Rotation paths and how fast each direction turns (degrees each step)
Each turn is a multiple of 5 degrees from 10 to 175, or 0.
Each row of a path follows its step; steps can be skipped.
Rotation 1:
step 0: [ -5  -3 -12  -7  -1   7 -19   2 -11  -5  -7   3   2   1  -2  12 -11  -7
   3  -1   3  -8  -3   7 -12  -7  -3  -8 -11  11 -11   1   7  -1   4   6
  -9   3  -2   0 -10   0   1   0]
step 2: [-11   3  -2 -15  -9  -3   0  -1  10   1 -12   8  -8   2   2   8 -15  -3
   4  -8   4  10  10   5  -7   1  -4   8   1   2   2   3  14  -6  -1  -3
  -8  -4  11   7  -3   9   5  -8]
step 4: [  0  13  -2   1   4  -7   9   6  13   5   1   5  -3   5  10 -11  -8  13
  -1   1  -3   9   9   0  -5  -8 -15   7   7  -4  -9   6  -5   9  -4   0
  -2 -11   5  -4   5   6  12  -4]
step 5: [ -7  -7 -11  -8  -4   6  -7 -10   5   8  -6   4   0   0   6   3  -5 -13
  17  -7   7   1  -8   1  -8  -1 -10   2  -9  -4  -3  -2  -8  -3   4  -8
 -15  -1   0  -2  -6   0   1 -14]
step 9: [  0  15  -8  -1  10   4   2   5   1  -5   2  12  -7  -3   6   3 -10   7
  -4  -2  -2   0   6  -1  -9   0   3  11  23   8  -2   7  -1  12   5   9
   5  -3   4   0  -7   4   2  12]
step 10: [-14   4  -9  -6   2  -4  -3  -4  -6  -7 -15   0  -3   6  -1   3  -8   7
  10 -15  -3   1  -2   6   0   3 -11  -5  -7   6  -9  -3  -2  -1   1   7
  -9  -3  14   4   3  -5   7 -15]
step 12: [-13   4 -10   4   9   7   3   0   7   0  -3  21  -6  -3   4  -5  -3   0
  -3 -11   0   6  16  -5   1   2  -8  13  -3   0   0   4   6  11   2   1
  -8 -11  11  -8   2   0  -2  -2]
step 13: [ -4  -9 -19 -16   4  -7  -9   2  -2   7   1 -12   8   6  -4  -3  -3  -1
   8  -3   7   2 -10  -2   4  -1 -17   0  -4   7  -6  -6  -1  -2 -15   2
  -8  -5  -2  -1   0  -3  -2  -8]
step 14: [  7   6  -4   2  10  -3  -2   2  13  10   1   4   4 -11  -1  -3   1  -6
   0   5  -5  -3   8  -2 -13  -4  -6   0  14   3   2  20 -12   9  -6 -10
  -5  -8   3 -10  -4   2   0   9]
step 15: [ -7   3  -6 -17  13   5  -7 -12  -8  10  -5   6 -14   1  13   1   2   4
   9 -15  -2   1  -7  -6   4   3  -5   6   0  -6  -2   5   9   3   4   0
 -10 -11   3   3   1  -3  -1  -2]
Speeds:
[ 2 -3  1  3  3  4 -1 -2 -1 -1 -1  3 -2  1  2 -3  1  6 -3  3 -3  4  0  0
  1  3 -1  4  1 -1 -2  1  0  4  0 -3  0  0  5  3  3  2  1  3]  135
[ 4  0 -1 -5  1 -1  3  5  3  3 -4 -4 -4 -3 -2  0  0  0 -1  1  0 -2  0 -4
 -1  4  1 -1  3 -1  2 -2  1  3 -4  1 -3  1  2  3  0  0 -1  0]  65
[ 3  2  0 -2 -3  1  5  1 -4  1  1  0  2  1  3  2 -2  1  1 -5  0 -1  3 -2
  6  1 -4  3 -1 -3 -1  1  1 -5  0  1 -1 -1  5  1 -1 -1  0 -2]  135
[ 0  2  1  0 -1 -2  0 -5 -1 -5 -1 -1 -2 -1 -1  7 -4  3  2  0  2 -2  1  2
  1 -1  1 -3  4  2  0  0  4  0  2  2  1  4  3  1  5  1  0  4]  45
[ 2  0 -3  2  1 -2  0  0  2  3  1  4  1 -1  3  3 -1  6 -4  3  1 -3 -2 -2
 -1  1  3 -1 -5  1  2 -1  0 -2  3  1 -3  2  1 -2  1 -1 -1 -5]  65
Rotation 2:
step 1: [-10   7   1   2  -9 -12   4   2  17   6 -14   6 -13   5  -9  -8   8  10
  -2   8   1 -19  -7  -3   1  -1  -5  14   7  -1   4  -9  -4   5  -3  -3
  -4  12   3   1   8   4  -4  -7]
step 2: [ 15   5  -6 -11  -9   4   6   5  -5   1   0  11   3   7 -14  -7   7   3
  -6   1  -9   6 -15  -2   3   3  17  -5   7   0  -1  -8 -11   7  -8  -8
   9  -1  -3  -3   7   8  15  10]
step 3: [  7  14  11   6 -16  -6   0  13  -5  -4 -12  10   6   3   4  -8  -1   5
   9  -4  -1 -14   7  -4 -17   1  -7   0   6  -3  -6 -15  -8   9   8  -2
   3   5   8  -1  -2   1  -8   2]
step 4: [-10   3  -3  -4   1  -4  18  15   4   1  -3   7 -11   9 -13   7   6  10
  14   2   7   2   0  -3  11   5   9  -9  -9   5   0  -5  -5   7   0  -5
  13  10   2  -6  -3  -1  10  10]
step 5: [ 14  -2   3  18  -5   3  -3   7  -7   2 -13   9   0  -3   0   2  11  12
   4  -7   2   0   8   5 -12   4   5  -4   3  -2   2  -2  -9  -8  -2 -10
   1  -3  -6  11  17 -11   2  16]
step 6: [  0  -4   3   0  -5   0   4   4  -6   3 -19   7  -9   4  -9   5  -3  -5
  16  -2  11   9  10 -20  -2   8   5   5   0   2   0  -5   3   6   7   7
   4  -2  -9 -22  -3  -6  -5  -1]
step 7: [  4  -4 -13   4   1  -4   3  13   3   6  -9 -10 -11  -4  -7  -9   7  21
  -5  -8   4 -11   6  -5   2   0   8  -2   1 -16  17   2   7 -12  -1  -4
   6   8  -8   1   3  -4   1   2]
step 9: [ -4   7  -1 -15  -5  -1 -11   8  -2   1  -8  -2  -3  11 -12 -14 -13  12
 -12  -4   5  -9  -6  -8  -7   9   2  -2  10  -6   9  -8   5   9  -2   6
   4   6  -1  -8   7  -8 -11   4]
step 10: [ -3   4  -1  -2  -7 -10   2  -5   9  -2  -8   5   2   4 -11  -5  19  19
   7  -2  -1  -8 -11 -14   3  -5  -2   3   3   4  -3 -12   2  -5 -11  -6
   1   4  -2   5   4  17  11  -8]
step 12: [  3  14   5   0  -1 -12   3  15  -9  -7 -18  10  -5  11   4   1  -5  11
   4  -3   7  -2  -6 -16  -6  -6  -4  -8  -2  -1 -10 -11   0   0   5 -10
   3  -2  10  -4  -2   9   3   7]
Speeds:
[-2  4  4 -1  1  1 -2  1 -1  4 -3 -2  0  1  5  0  2  2 -4 -2  0 -4  2  7
 -3  0 -1  3  2 -3  3  0 -2 -3  0  1  0  2 -1  0  0 -2  0  1]  170
[ 0 -2  1 -4  1 -3  0  0  1  1  1  2  4  1  0 -3  0  1 -8 -1  0  0  1  1
  2 -1 -3  3  0  1 -4 -6  1  3 -2 -2  1  2  3  0  3  2  1 -3]  40
[ 3 -4  2  2  4 -2  0 -1  0  5 -3  1 -2 -1 -4 -1 -2 -2 -1  0  5  3  5  0
  3  1  0  2 -1 -7 -2  3  3 -3  1  2 -1 -2  1  1  0 -1  1  0]  45
Rotation 3:
step 1: [  5  -2  -6  12 -16   3   0 -15   0 -11  -6 -16  -7 -11   3   4   4   5
  -8  20   0  -6   7  -4   7 -12  -6   8   0   7   8   3  -3   9  -4   2
   9  -6  10   6 -13   1   8  -3]
step 4: [  9  -3  -9   6  -9   4   4  -8  17  -5  -6   1   9   9  15   0   1   5
  10   7 -21  11   1   7   0  -3   3   8   9   3   6  10   4 -10  12  -6
   1  -6   0  12 -13  -5   5  -1]
step 6: [ -6  -8   2   3 -22  -2 -12 -11  -8  -5  -3   2   1  -5  12  -5  -3 -11
  13   0   8   1  -6 -19  -9  -7   1  -4   3   9  -2  -7   8  -1   1  -6
  -7  -2   7  10  -9 -10   9  -7]
step 7: [ -6  -6  -5   7  -4   3  13  -9   5   8   3   6  -3   4  15   4   6  -4
   1  20  -1  -5  15   6   0 -12   2  -2  -1  17   2   7  -2  11   9  18
 -11   2  12   4  -5  -5  -1  -3]
step 8: [  2   3   0 -12 -13   2   1  -6  -8  18 -13  -1  -9   6   3   7  12   3
  12 -15   2  14  -2  -1   2   4  -1  -3  11  13  -5   5  11   9  -7  19
   3  -4   2   5   2  -1  -6  -4]
step 10: [  2  -4 -17  12  -4   0   1  -2  -2  11  -4  -1  -7  17   9  16  13  17
   6  15   2   5  -5  -5   4  -1   8   8   3  -7   3   0   2   4   4   1
   1   3  -3   1 -20   4   7   4]
step 11: [ -7  -5 -22  10 -14   2  -1   2  -4   8  -4   8   0  -1   6   6  -6   3
  -5 -18  21   1  -7   0 -19  -3  -7  -1   1   3   0   2  -3   2  -2   5
   9 -13   5   4  -3  -2  -8   6]
step 12: [ -5 -10  -9   0  -9   1  -1 -13  -2 -13  -4   5   8   8   0  -7  -3  -1
   5  12   7  22  10  -6  -1 -13 -16   7 -10  -8  -5  -7   3  -5  -1  12
  -3  -3   8   7 -10  -4   2  -8]
step 13: [ 21   0 -15  13   3  15  13  -8   6   6  -4   3  -2  -3   9  -3   4   8
  -3   6   2  14  -2  -5  12 -10   2 -18   5   8  -1   4  -1   2   6  13
   4  -3   0   7   2  -3  -7   6]
step 14: [ -9  -4 -10  -2 -11   5  -4  -1  -3  -8 -19  -1   3   0   6   4   9  10
  -2  -9   4   3   2 -22  -3   5   2   2   3  -1  -1   9  12  -4  -6   6
   1   9   0  14  22  -8  -8   0]
Speeds:
[ 1 -2  0 -2  1  0  0  2  0 -4  0  3  2 -2  4 -5 -1  2  2  2 -3  1  0 -3
 -3  0  3 -6  0  2  1  0  3 -3  4 -1 -3  1  0  3  6  0  0  0]  40
[-1 -4  2  1 -1 -3  2 -1 -2  1  1 -3 -3 -4  1 -3 -4 -1 -3  3  5  0  0  0
 -2 -6 -4 -2  1 -1  2 -4  1  0  2  4  0 -3  0 -2 -1 -1  2 -2]  65
[ 0  2 -1  5 -1  1  4 -2  4  4  4  1  3 -3 -1  2 -4 -3  0 -6 -2  1 -3  1
 -1 -2  0 -1  3  2 -1  0  0 -2  3 -3 -1  0 -1 -1  0 -7  0  2]  160
[-6 -2  2 -2  2  0 -1 -4  1 -3  2  2  1 -2 -3  4 -2 -2  3  2  3  3 -3 -2
 -1  2  0  1 -1  2 -1 -2  0 -1 -3 -3  2 -3 -2  4  1  0 -3 -4]  125
